(in the rows, 128 means zero)
One turn moves every row onto another: examples first, then more rows asked
favir: [105 116 110 140 140 160 122 114 125 110 151 122 135 128 138 137 113 138
 134 122 138  91 129  86 140 135  75 129 146  95 140 117 158 145 152 141
 137]
Zelu: [ 93 127 149 114 127  82  87 153 105  96 126 150 116 130 125 142 119 113
 111 141 104 162 145 149 126 114 156 127 125 141 126 138  82 125 106 108
 126]
gaben: [116 113 143 142  97 133 116 127 118 112 140 142 113 106 160 134  98 113
 139 152  77 157 140 114 107 123 109 142 114 127 129 104 133 122 135 116
 101]
nup: [ 76 133 140 120 128  86 106 156 116 101 126 146 123 132 121 155 131 127
 108 143  93 157 148 148 126 125 153 129 127 146 126 144  85 123 102 107
 121]
dar: [131 150 143 106 125 104  89 120 120  81 125 128 139 109 145 160 113 106
 133 133 152 140 145 141 151 114 137 166 137 133 153  91 171 175 159 102
 108]
vedin: [100 136 110 113 171  91  97 132 124  95 145 123 155 169 110 141 129 144
  99 111 144 104 147 123 148 126 120 111 155 109 131 161 110 160 118 124
 144]
rupu: [109 112  80 143 142 110 116 122  98 139 121  97 118 162 133 145 153 121
 131 136 156 136 125 150 122 113 144 154 146 143 170 118 136 159 113 129
 158]
rula: [120 118 122 145 146 162 119 109 120 117 143 125 147 117 140 130 106 148
 137 116 136 101 130  87 139 127  76 130 149  98 134 123 154 152 147 138
 132]
par: [125 150 119 141 129 101 114 151 124  95 129 114 132 151 152 143 158 102
 135 121 149 152 141 156 132 113 142 148 159 155 145  74 151 145 127 100
 138]
rekel: [109 102 145 136  99 143 119 118 105 110 133 147 111 105 168 135  93 101
 145 152  93 145 127 112 109 113 113 143 117 123 138 106 132 118 142 111
 114]
zesep: [109 119 114 133 139 168 127 119 125 120 149 117 139 128 142 117 113 134
 140 126 140 103 129  94 144 132  80 121 146  86 141 131 147 150 155 132
 142]
guriz: [ 86 130 129 104 124  90  95 156 114  91 125 148 128 135 122 143 127 106
 107 153  96 158 145 148 121 111 156 125 130 143 129 140  89 122 100 112
 120]
tusu: [ 89 140 115 117 168  98  90 147 124  96 144 124 140 153  96 143 138 151
 100 112 149 110 148 123 157 136 117 112 154 112 129 148 108 151 117 139
 148]
Lag: [ 87 129 141 114 127  83 103 154 120  98 121 163 128 131 125 145 123 110
 102 152 108 150 148 145 121 107 152 139 130 153 138 138  76 129 106 107
 130]
Bobi: [ 97 142 122 115 164 109  95 148 126  96 135 121 157 154 101 143 135 145
  89 121 149 105 139 126 147 146 118 107 151 111 125 147 103 151 116 125
 160]
Benak: [129 144 118 134 127  95 114 146 125 103 116 114 126 148 140 147 161 104
 134 118 147 138 142 157 129 110 153 149 154 144 146  63 140 155 124 105
 143]
bam: [129 146 140 108 121 105  97 114 108  87 109 136 130 113 147 157 122 113
 130 121 146 149 143 145 153 109 134 164 135 137 150  79 167 180 157 101
 116]
fuv: [116 112 104 108 136 114  90  91  93 125 116 111 126 120 127 163 108 124
 128 149 157 126 130 134 143 113 139 173 124 121 178 135 156 190 145 131
 130]
Gego: [116 117 111 137 142 158 113 111 118 110 151 107 142 124 142 129 111 147
 142 114 127 106 129 100 139 136  84 121 142  89 128 121 169 152 151 142
 127]
kor: [113 103  83 127 135 102 113 120 111 138 122  96 122 160 134 145 158 115
 131 144 159 125 122 146 128 119 149 148 151 135 172 112 136 171 119 132
 152]
kosu: [121 110 114 135 141 144 123 115 126 113 158 122 142 121 151 132  92 142
 137 120 125  97 140  91 138 130  73 133 142  94 130 121 156 151 149 147
 133]
Mifid: [ 81 131 112 113 171 100 112 142 125 102 144 127 152 147 112 153 125 155
 107 110 142  97 148 124 157 132 117 120 155 113 126 161 107 152 116 138
 153]
Tet: [114 104 106 102 130 110  95  88  92 122 115 117 126 124 142 156 120 124
 127 148 157 136 122 134 152 118 130 163 133 127 176 127 164 195 151 129
 125]
zito: [ 87 132 112 110 167 108  97 142 120  94 147 128 159 157 107 141 136 158
  94 116 150 113 134 123 157 127 118 117 152 114 128 158 114 155 106 135
 148]
Kiraz: [ 88 133 149 115 134  85  84 144 105  79 118 152 123 126 122 137 118 119
  96 150  95 151 139 142 114 114 156 126 130 144 129 125  93 124 103 113
 127]
pek: [119 117 140 137 103 144 116 123 115 114 121 145 115  95 155 131  98  97
 149 153  83 145 140 113 103 111 114 139 126 127 136 105 130 119 141 116
 105]
masu: [103 111 142 139  98 151 119 132 114 112 125 146 115  87 156 134 106 114
 145 156  90 153 130 121 111 117 116 149 118 132 137  98 136 123 140 127
 113]
fon: [101 112 142 132 110 144 118 117 104 104 130 150 103 100 162 112  96 108
 147 155  85 149 132 110 113 101 118 140 124 120 144 111 136 125 142 121
 107]

Lag turns into masu
Bobi turns into Kiraz
rula turns into zito
Now find these:
favir turns into tusu
rupu turns into par
Tet turns into kor
Mifid turns into nup

One turn moves every row onto another: examples first, then more rows asked
mavu: [170 139 149 128 102 125 117 114  94 124 157 140 131]
Tutuz: [160 113 120 115 139 104  99 134 149 107 131 118 139]
voku: [150 138 139 149 109 104 137 108  99 163 117 150 144]
ziv: [163  91  70 132 112 116 144 113 120 133 126 154 128]
mugi: [139  87 126 108 112 109 134 122 102  87  99 109 163]
Luf: [142  87 136 151 125  96 141 119  90 142 140 120 169]
Niz: [140  97 145 157  88 113 146  94 102 144 111 129 165]
mip: [121 138 124 119 129 144 142  96 108 145 100 118 142]
muga: [124  91 144 124 127 112 115 128  98  93 106 116 162]
Fuba: [120 127 164 117  99 109 115 112 108 111 127 128 104]
sig: [116  89 143 100 115 116 140 120  94 149 106 138 112]
Kef: [131 127 136 146 128 113 176 109 115 149 137 149 128]
romik: [141  97  92 139 114 138 146  88  80 109 117 127 145]
zat: [132  66  93 133 112 136 132 102 136 127 128 152 121]
tafe: [130 134 118 110 104 145 124  87 115 127 114 132 167]
ven: [134  90 138 107 112 135 120 109 156 135 141 147 108]
munep: [195  86 116 138 128 130 122 123 126 133 133 116 149]
tibi: [136  95 102 127 151  92 136 112 146 133 145 130 142]
medib: [112  98 156 148 122 116 120 124 116  92 100 117 125]
vaveb: [142  75 115 113 133 122 143  97 130 130 163 145 141]
sibu: [151  92 138 134  89 121 108 145 140 115 140 142 102]
Sume: [166 135 132 157 111 123 156 103 105 116 112 142 166]
fetad: [171  99 101 110 127 132 150 105  93 110 145 112 114]
mino: [134  88 155 122  96 108 105 138  85 105 116 124 134]
muma: [155  91 145 136  97 131 139 142 126 104 133 112  93]
romi: [112 101  91 141 101 114 130  88 102 147 112 141 128]
mam: [159  86 124 147 119 129 153 110 150 152 117 109 115]
Vana: [161 102 129 147  96 122 148 151 111 160 110 122 113]
lipa: [180 118 118 119  93 116 127 104 154 144 143 126 127]
Ruf: [144 114  84 123 119  80 116 116 134 131 127 111 122]
Paked: [129 137 140 104 111 122 117 117 121  93 124 163 141]
Zum: [151 102 114 109 138 103 161  98 126 119 159 109 134]
nadun: [133 125 143 124  87 114 129 128 125  75 109 139 126]
mar: [120 121 148 155  92  95 136 108 134 137 119 103 120]
genu: [104 113 159 112 123 119 142 117 102 131 110 129 109]
dolok: [164  89  84 117 102 112 155 105  99 144 136 130 116]
ronam: [175 129 118 137  77 130 150 141 134 126 119 143 126]
zesip: [160  91  72 132 106  96 151 110 118 127 119 116 132]
kitop: [127 114 119 123 126 135 111 104  98 143 103 116 171]
sak: [145  90 139 177 128 143 127 125 119 108 117 141 152]
Kof: [141 117 152 130 124 129  99 127 101  87 126 153 132]
gabo: [145 142  82 129 116 104 128  98  90 124 122 133 135]
fela: [139 138 116 101 121 115 130 126 127 105 106 169 134]
Viri: [148 123 124 138  96 104 149 101 129 109 149 151 173]
suze: [164 102 131 143 115 109 113 160 129 102 128 113 109]
Bilor: [175  87 121 144  77 120 130 146 115 126 117 119 154]
Gonu: [153  83 144 114 137 134 144 117 122 110 130  90 116]
Kes: [125 117 151 134 125 122 131 146 103 116 102 149  99]

Zum turns into vaveb
Fuba turns into Kof
Niz turns into voku
Now find these:
fetad turns into zat
muma turns into sibu
mugi turns into sig
muga turns into genu
ven turns into Tutuz
ronam turns into Bilor
tafe turns into kitop
mino turns into Kes
gabo turns into romik
Kef turns into Viri
lipa turns into munep
mavu turns into sak
ziv turns into zesip

One turn moves every row onto another: examples first, then more rows asked
mup: [117 160 135 156 126 157  95  83 131 143 165 117 130 145 154 178 100 135
 153 133 130]
Pob: [112 154 145 138 109 129  90  82 137 121 175  88 125 162 156 120 158 132
 135 125 134]
nagi: [117 183 181 119 132 111 118 123 136 126 194 110 127 135 175 153 129 152
 137 132 169]
sifo: [126 164 138 127 114 125 155 134 109 159 182 141 134 136 165 133 108 179
 143 127 135]
Direl: [ 94 202 150 115 139 133  89  96  99 116 169 137 135 129 152 143 114 135
 142 136 142]
domus: [104 140 148 144 123 106 159 102 138 132 177 153 140 141 133 144 159 152
 102  93 136]
musek: [110 140 124 138  81 103 124  68 178 115 156 151 126 132 131 118 128 136
 137 143 120]
bol: [132 163 107 130  97 108 121 110 131 113 120 127 103 119 144 136 117 125
 153 145 123]
tefus: [147 182 157 127 114 121 109 101 111 120 149 138 172  98 145 141 127 115
 137 140 176]
zeki: [145 179 130 132 113 125 110 104 140 176 202 140 150 123 147 177 151 138
 110 142 137]
luzom: [118 154 134 113 152 141 130 108 152 131 176 145 164 125 146 151 131 186
  95 131 138]
lired: [ 93 161 150 122  87 135 113 101 109 124 139 151 135 125 157 119 115 169
 104 116 123]
vama: [112 156 120 164 104 130 118  98 147 150 166 109 127 136 132 136 154 112
  94 123 113]
Kekem: [114 158 120 158 126  78 138 129 118 167 155 157 155 103 131 142 123 142
 148 156 143]
Zinu: [104 182 141 165 110  91 167 104 120 126 159 134 161 103 159 126 144 132
 136 144 141]
Fotid: [120 162 165 122  91 116 102 102 109 138 136  96 124 159 165 141 110 151
 133 118 140]
fazo: [154 133 158 124 124  85 105 109 139 154 180 124 163 125 130 171 144 131
 171 140 135]
guzon: [123 195 137 166 121 152 122 104 156 129 190 128 149 160 140 140 142 146
 150 140 156]
Ged: [135 151 135 111 113 155  77 100 142 132 160 149 149 117 114 142 126 151
 169 125 142]
dode: [101 138 136 156 140  61 131  97 148 131 185 119 150 132 156 131 144 180
 130 137 125]
nini: [134 158 131 110 131  94 111  81 133  96 128 147 130 122 154 101 148 146
 130 146 124]
kipu: [129 130 131 132 121  92  96 111 156 168 168 119 128 135 122 165 119 170
 153 120 115]
Zor: [125 148 130 143 111 112 100 101 117 135 164 142 149 120 148 124 130 144
  59 127 131]
Dopog: [118 190 145 128 130  90 139 119  86 137 165 149 147 146 133 126 125 138
 109 113 151]
saz: [135 113 141 154 122 123 108  76 138 146 202 133 135 141 161 171 144 146
 119 114 134]
votot: [106 162 153 124 136  87  97 106 131 118 158 155 178  95 165 149 119 147
 152 147 171]
vit: [121 155 141 143 106 129 122 106 145 130 148 150 178 129 140 150 119 144
 199 133 139]
sekin: [141 134 122 127  99  83  86  85 148 101 164 119 120 126 151 140 112 128
 131 153 151]
Bezu: [153 155 141 126 103  68 129  76 150 149 132 142 133 131 142 127 124 124
 111 143 119]
Gifo: [106 132 136 142 157  99 126 109 157 126 173 143 159 119 106 134 160 157
 152 149 134]

sifo turns into luzom
saz turns into mup
Fotid turns into lired
Now find these:
tefus turns into Zinu
nini turns into Bezu
vit turns into votot

One turn moves every row onto another: examples first, then more rows asked
Luti: [150 141 148 132 162 127 125 137  86 116 152 139  87 110 128 109 113 103
 154 126 101 128 169 163 128 113  70 131 127 138 144 133 115 104 136 105
 149]
mub: [173 146 130 117 152 127 152 148 121  91 127 122 149 122 125 115 110 112
  84 123 122 117 135 165 111 134 100 143 156 139 165 152 145  98 165 135
 104]
Bul: [152 150  98 124 160 117 121 131 117 126 129  95 139 123 125 133 162 123
  86 141 103 117 142 100 134 116 134 160 102 108 112 149 138  92 128 141
 121]
dumos: [180 133 129 120 147 116 149 146 130  83 147 121 133 127 126 128 105 125
  94 123 134 114 137 144 111 116  97 138 146 115 176 159 137 101 164 144
  96]
bom: [ 94 129 129 156 159 156 152 138 137 137 156  93 122 103 102 122 111 163
 147  97 131 107 109  87 171 107 103 150 126 119 145 139 111 158 145 130
 139]
Ropo: [180 128 128 128 148 109 141 146 120  62 144 113 127 121 120 119 116 128
  93 143 156 107 139 132 117 118 120 127 136 110 175 156 135 113 155 144
 115]
pazo: [130 130 101 112 166  98 109 147 100 124 140  95 126 120  96 129 129 139
  85 108 101 132 126 124 126 109 136 176 116 133 119 179 131 104 114 139
 110]
zad: [120 143 156 156 149 155 163 146 145 136 128 103 111  88 127 103 139 153
 128 109  91 122 134 131 150 111 122 171 146 137 100 130 102 144 169 112
 126]
nozom: [115 111 129 144 153 128 132 125  87 112 144 123  84 101  91  86 104 119
 109 151 124  83 116 146 101 136  83 125 109 169 145 146 156 110 146 115
 138]
Modu: [160 138 119 127 171 151 129 121 138 150 143  93 104 123  95 122 127 107
 109 146 101 112 138 121  99 127  65 129 106 133 168 121 157 108 158 123
 132]
lefud: [113 126 127 148 158 171 152 108 136 162 136 111 114  94  94 135 111 178
 134 107 116 102 138 109 147 144  90 157 141 110 119 153 112 140 157 119
 134]
vaf: [134 146 111 144 134  94 141 140 102 105 124 108 111 117 143 123 138 125
 114 104 109 122 115 123 135 111 138 169 120 144 106 161 136  89 109 119
 104]
Ruvef: [121 125 155  97 140 155 137 116  91 127 170 113 116 123 112  99 136 179
 101 105 104 123 131 163 164  99  76 134 124 124 161 171 123 122 156 153
 117]
Sel: [ 93 154 130 154 158 163 152 121 126 115 149  89 138  89 101 119 144 161
 125 125 132 103 120 101 167 143 115 142 105 122 113 139 125 150 146 110
 169]
bomur: [149 127 112 135 170 118 108 152 121 122 164  64 102 119  72 119 117 121
 131 118 124 125 118 121 102 139  67 135 104 134 181 148 141 121 142 124
 118]
bupa: [166 145 131 122 162 119 145 150 111  81 121 120 145 119 117  94 110 107
  75 132 127 109 131 165 120 121 126 140 150 152 161 145 149 116 151 134
 120]
kug: [139 140 118 167 137 110 136 128 111  91 162  89  88 113  93 112 112 123
 134 132 135 113 117 144  98 133  93 133  91 150 155 138 157 125 119  99
 138]
zike: [171 148 143 150 130 138 147 117  97 127 126  83  99 117 132  95 165 159
 135 123 127 111 147 138 178 107  97 134 126 101 155 137 114 136 144 137
 112]
fes: [124 154 155 156 144 168 157 131 135 150 122  97 105  82 116 112 141 162
 141  97 103 113 114 135 154 119 104 167 129 136 113 140 116 143 162 104
 131]
misa: [ 87 141 147 135 162 170 134 144 114 136 149 104 130  85  81 101 130 176
 113 105 103 113 109 141 154 125 109 165 114 142 110 158 120 153 160 123
 152]
zud: [149 126 117 142 178 120 127 125  78 129 149 139 106 113 109 105 114  96
 143 131 109 113 179 136 129 120  54 130 135 116 155 135 104 116 147 126
 144]
noko: [113 145 117 137 166 138 157 130  87 118 126  82 129 132 115  88 125 140
 118  87 124 117 111 138 191 105 112 120 145 159 177 148 122 141 122 130
 120]
zal: [125 127 115 124 157 115 125 154 110 131 136 123 126 127 139 111 139 118
  99 124 101 109 120  97 144  76 123 164 116 122 126 149 132  91 139 167
 100]
Keto: [137 147 132 127 173 138 115 166  71 101 162 125 105 125 101 112 110 116
 146 118 104 129 157 174 128 127  82 119 107 152 141 146 112 100 138 107
 148]
kekag: [139 157 105 138 195 135 124 150  79  92 153 110 117 121  95 123 130 101
 133 128 114 125 159 145 132 121  80 102 104 147 150 145 110 109 143 100
 164]
pegi: [170 137 125 128 158 112 135 150 107  67 135 119 138 120 103  98 106 124
  79 146 147 100 138 150 121 119 135 133 138 130 161 151 144 125 144 142
 128]
Vepe: [116 119 104 124 144 118 138 116  95 124 134 144 123 121 134 129 124 134
  88 128 106  97 134 115 127 120 121 162 125 130 100 171 139  76 131 144
 107]
rifat: [145 146  99 158 192 124 133 142  85 113 159 122 121 129  96 114 116  91
 141 121 113 116 165 128 136  89  67 118 115 125 165 133 109 125 143 126
 156]
lefos: [ 95 150 126 154 155 153 160 135 138  90 158  89 140  96 113 125 144 158
 118 127 124 113 130 102 159 142 131 142 116 127 103 138 107 146 152 102
 154]
Zodes: [ 84 128 148 134 160 160 143 152 122 116 161 112 131  91  89 101 125 175
 103 115 101 118 129 139 147 131 126 165 128 140  94 154 106 144 166 124
 143]
mab: [118 127 122 149 166 161 162 116 148 147 140 108 124 101 102 133 116 165
 115 113 105 110 158 105 141 146 105 162 158 110 105 141  98 137 167 121
 128]
berul: [136 136 137 151 152 145 136 151 113 143 135 120 101 125 106  79 113  97
 129 145 103  86 113 144 114 115  75 134 110 153 155 110 157 110 163 139
 120]
Ves: [123 166 122 126 133 165 168 102  90 111 144 105 153 137 130 114 147 154
 113 116 115 111 132 163 170 155  92 115 118 132 135 144 140 109 137 119
 131]
tupe: [148 128 103 138 163 147 142  84  85 136 136 100 125 132  77 107 116 171
  95 122 122 102 166 144 162 124 113 126 141 112 152 158 126 150 119 133
 135]
fug: [ 95 127 124 157 169 144 156 154 149 119 166  90 128 112 103 126 111 157
 131  95 118 118 124  85 161 107 119 154 141 118 131 144  93 155 154 131
 127]

Ruvef turns into Ves
rifat turns into zud
Now find these:
nozom turns into kug
Bul turns into zal
lefud turns into fes
Zodes turns into lefos
dumos turns into mub

